In the rows, zero is written as 128.
One turn sends every row of this set to another row. A few are shown first. Where does it send the rows asked after them?
Maza: [122 139 127 175 115 111 122 141 128 148 118 120  78]
vibi: [154 106 138 146 117 133  93 145  99 159 107  84 111]
Zilos: [138 110 122 111 113 148 126 107 116 136  86 116 119]
remam: [129 102 109 130 118 146  97  99 113 122 121 130 136]
zot: [116  83 134 159 130 165 106 169 117 129 114  96 103]
Moken: [115 149 120 141 131 133 106 163 124 137 113 144  82]
bepe: [111 117 101 136 138 147 123 102  88 143 121 121 111]
dega: [108 121 134 137 131 161 113  98  90 145 118 135 119]
Dofi: [117 158 162 169 143 140 107 127 114 125 109 129 103]
Kisa: [108  95 118 140 142 135 120 115 138 161 142 109 133]
reda: [127  89 120 178 121 163 126 137 134 126 144 119 121]
kubup: [109 139 159 139 140 151 116 129 151 130  92 113 138]
dovon: [119 116 129 156 152 135 111 123 143 151 148  87 136]
Banu: [150 114 109 167 121 179 102 110 116 128 115 130 118]
pire: [134 118 131 141 136 127 149 131 166 135 125 110 120]
mivi: [111 130 163 170 160 148 104 125 107 138  92 126 112]
muzi: [108 145 135 149 149 153  82 127 128 127 102 145 134]
Gide: [144 141 120 158 120 106 111 153 116 135 106 105  82]
Kirup: [152 115 157 126 137 148 127 159 116 134  88 104 126]
kifes: [117 148 115 126 108 133 145 147 127 133 106 122 102]
mer: [109 125 101 151 129 158  98 157 131 132 104 104  72]
Ruron: [137  87 134 145 128 126 110 131 149 125 151 107 120]
Bof: [148  93 129 143 141 120  98 152 123 156 107  82 123]
kig: [149  99 151 134 133 134  99 174 115 135 115 112  91]
koma: [128 142 119 167 148 173  83 127 146 129 101 116 101]

remam goes to muzi
Maza goes to vibi
Banu goes to koma
Where do these go?
Dofi goes to Gide
Kirup goes to pire

One turn sends every row of this set to another row. A few are shown first. Where does it send the rows asked after them?
pafuf: [162 142 129 116 152  91 107 114 107 148  98 129 140  70 136 142 126 120
 150 151  87 108 136 127 172 133 129 124 144]
Vol: [171 138 117 155 119 107  87 122 157 140 134 126 120 136  90 132 118 117
 140 156 107 125 120 124 176 109  89 152 104]
Kefoz: [149 146 165 124 117 103  95 127 132 130 110 105 150 139 124  81 116 124
 113  99 140 127 136 100 148 146 145 145 135]
teb: [158 137 128 129 154  96 111 122  96 134 105 126 131  66 125 132 125 114
 147 164  73 105 129 119 168 132 124 142 132]
Pak: [162 147 160 122 125 106 102 123 131 122 108  97 142 138 126  81 113 106
 110 111 136 118 139  99 153 152 144 152 134]
nazu: [123 152 101 138 117 103 131 154 136 122 112 151 128 125  98 100 127 131
 128 114 103 127 124 118 136 106 155  91  79]
lusa: [159 146 114 119 149  93 121 116 101 145 103 141 139  71 133 139 131 114
 152 157  81 102 132 119 164 130 122 152 131]
nedak: [126 168  95 127 117 109 119 158 142 122 122 161 138 130 102 109 144 134
 124 118  90 128 127 127 132 120 132 112  72]
vilin: [124 158 108 140 119 117 114 164 132 122 131 160 131 127 100 109 143 131
 121 128  85 135 131 133 136 111 140 105  75]
lolot: [145 129 158 123 121  99 116 118 127 135  89 104 144 139 124  72 109 110
 126 104 130 117 141  96 158 149 148 142 125]
Samef: [136 167 101 134 121 108 114 161 147 114 129 147 128 132 100 110 139 128
 115 122 100 131 132 133 129 117 149  94  78]
begi: [151 130 115 127 154  83 124 114 104 148  87 130 127  71 126 131 123 111
 156 152  86 102 133 121 165 130 141 117 123]
fir: [170 144 118 120 155  94 117 120 111 138 107 130 129  74 131 143 128 109
 150 163  78 106 140 134 168 129 133 127 134]
Fisus: [129 165 103 131 120  99 111 160 143 121 125 150 134 116 100 119 139 146
 124 118  94 135 124 133 131 112 142  86  87]
Pogak: [149 148 152 121 120 100 101 123 129 128 103 104 150 136 124  77 122 113
 115 106 132 115 133  92 142 161 131 170 121]
vab: [144 142 164 126 124 114  89 126 126 126 103 104 147 140 120  72 119 108
 104 110 126 119 135  96 155 160 133 152 116]
Vulup: [170 141 118 160 127 102  74 115 153 140 129 117 120 128  89 129 118 111
 126 154 122 116 112 112 171 119  91 154 104]
bamob: [165 137 119 157 120 103  72 118 161 148 129 120 121 143  90 127 126 112
 131 151 116 123 125 126 165 125  93 148  90]

Samef goes to fir
nedak goes to lusa
nazu goes to begi
Where do these go?
Vol goes to Vulup
teb goes to vab
pafuf goes to Kefoz

